(in the rows, 128 means zero)
The rows below come in pairs that one turn or mirror swaps. Which row does each named row swap with?
q_358: [137  89 108 141 143 102 133 105 154 104 160 139 161 137 136 125]
q_966: [104 110 115 131 135 104 129 135 113 160 116 116 122 123 109 104]
q_171: [134  84 117 145 120 102 142 119 121 132 144 169 166 129 137 147]
q_869: [131 116  76 127 127 164 134 137 136 154 124 126 147 136 127 151]
q_845: [135 109 123 144 103 106 132 121 109  82 122 144 125 134 117 121]
q_245: [112  82 134 110 113 146 143 144 142 147 122 140 119 102 106 126]
q_539: [103 119  96 152 126 134 135 133 135 150 114  89 127 131 124 118]
q_917: [133 104 100  83 133 140 118 129 161 155 128 124 150 135 127 140]
q_87: [105 100 106 165 131 140 116 119 133 150 128 124 140 132 104  98]
q_991: [125  91  91 119 140 114 120 125 146 132 158 115 143 132 145  97]
q_556: [130 109 127  87 132 113 151 135 165 123 132 140 143 126 134 165]
q_471: [119 116 115 136 140 137 125 136  95  96 126 121 126 130 121  99]
q_602: [119 111 110 131 131 140 129 138  83 153 132 132 140 134 141 114]
q_10: [135 109 121 132 116 121 139 118 127 114 123 142 138 135 120 196]
q_437: [125 108 117 169 110  96 155 127 161 117 116 129 141 129 127 153]
q_451: [153 117 119 148 124  73 148 121 142 140 124 142 142 141 129 136]
q_333: [108  99 122 136 148 118 110 129  96 142 145 115 129 116  98 132]
q_407: [144 116 117 168 130 137 135 132 135  88 118 141 128 136 118 164]
q_350: [108 111 112  98 149 147 135 118 101 133 132 135 139 132 128  99]
q_551: [146 117 134 175 128 112 145 147 149 117 129 149 137 133 141 126]
q_347: [109 104  93 105 148 147 126 145 129 153 133 108 137 122 130 158]
q_258: [146 104 102 148 148 116 133 120 163 130 133 138 166 146 128  96]
q_509: [111 107 152 156 131 125 132 128 119 109 118 135 122 137 115  96]
q_987: [114  94 111 106 152 118  98 123 148 127 151 115 148 119 106 111]
q_94: [125 102 141 125 110 161 126 117 139 113 121 162 128 122  91 145]
q_78: [102 115 105 105 112 158 150 129 136 162 124 128 127 131 120 118]
q_681: [104  89  97 144 157 153 116 131 154 138 147 108 134 126 125 135]
q_394: [107  93 139 141 110 138 147 131 137 125 134 147 124 127 129 179]
q_969: [151 114 117 109 141 166 131 136 169 143 145 139 138 134 139 131]
q_148: [142 104 129 119 132 109 154 101 131 105 138 171 157 139 137 139]
q_582: [130 111 149 103 104 129 131 127 129 111 108 147 122 133 112 164]
q_978: [174 115 115 123 102 144 143 112 152 149 125 141 133 143 128 143]
q_474: [101 107 138 161 140 120 124 135 116 123 120 108 117 129 115 110]
q_221: [162 132 137 126 129 109 117 129 127  86 129 135 133 137 121 138]
q_824: [168 117 112 146 148  95 130 135 126 125 149 138 152 129 129 156]
q_259: [139 142 110 124 129 147 130 118 149  98 117 134 138 166 135 151]
q_914: [150 108  98 167 144  97 135 122 160 124 128 129 163 137 125 126]
q_970: [ 77  94 118 107 143 141 125 131 163 110 131 135 138 129 115 138]
q_974: [119 112 112  94 137 124 111 120 127 142 117  97 114 133 102 122]
q_573: [134 114 127 125  94 125 170 117 157 129 126 160 138 139 130 155]
q_816: [117 126 111  90 118 145 125 108 119 134 110 117 127 143 100 147]
q_707: [156 108 128 110 128  84 138 128 161 109 122 137 135 126 120 158]

Swapped with q_471: q_358
Swapped with q_869: q_394
Swapped with q_148: q_350
Swapped with q_259: q_970

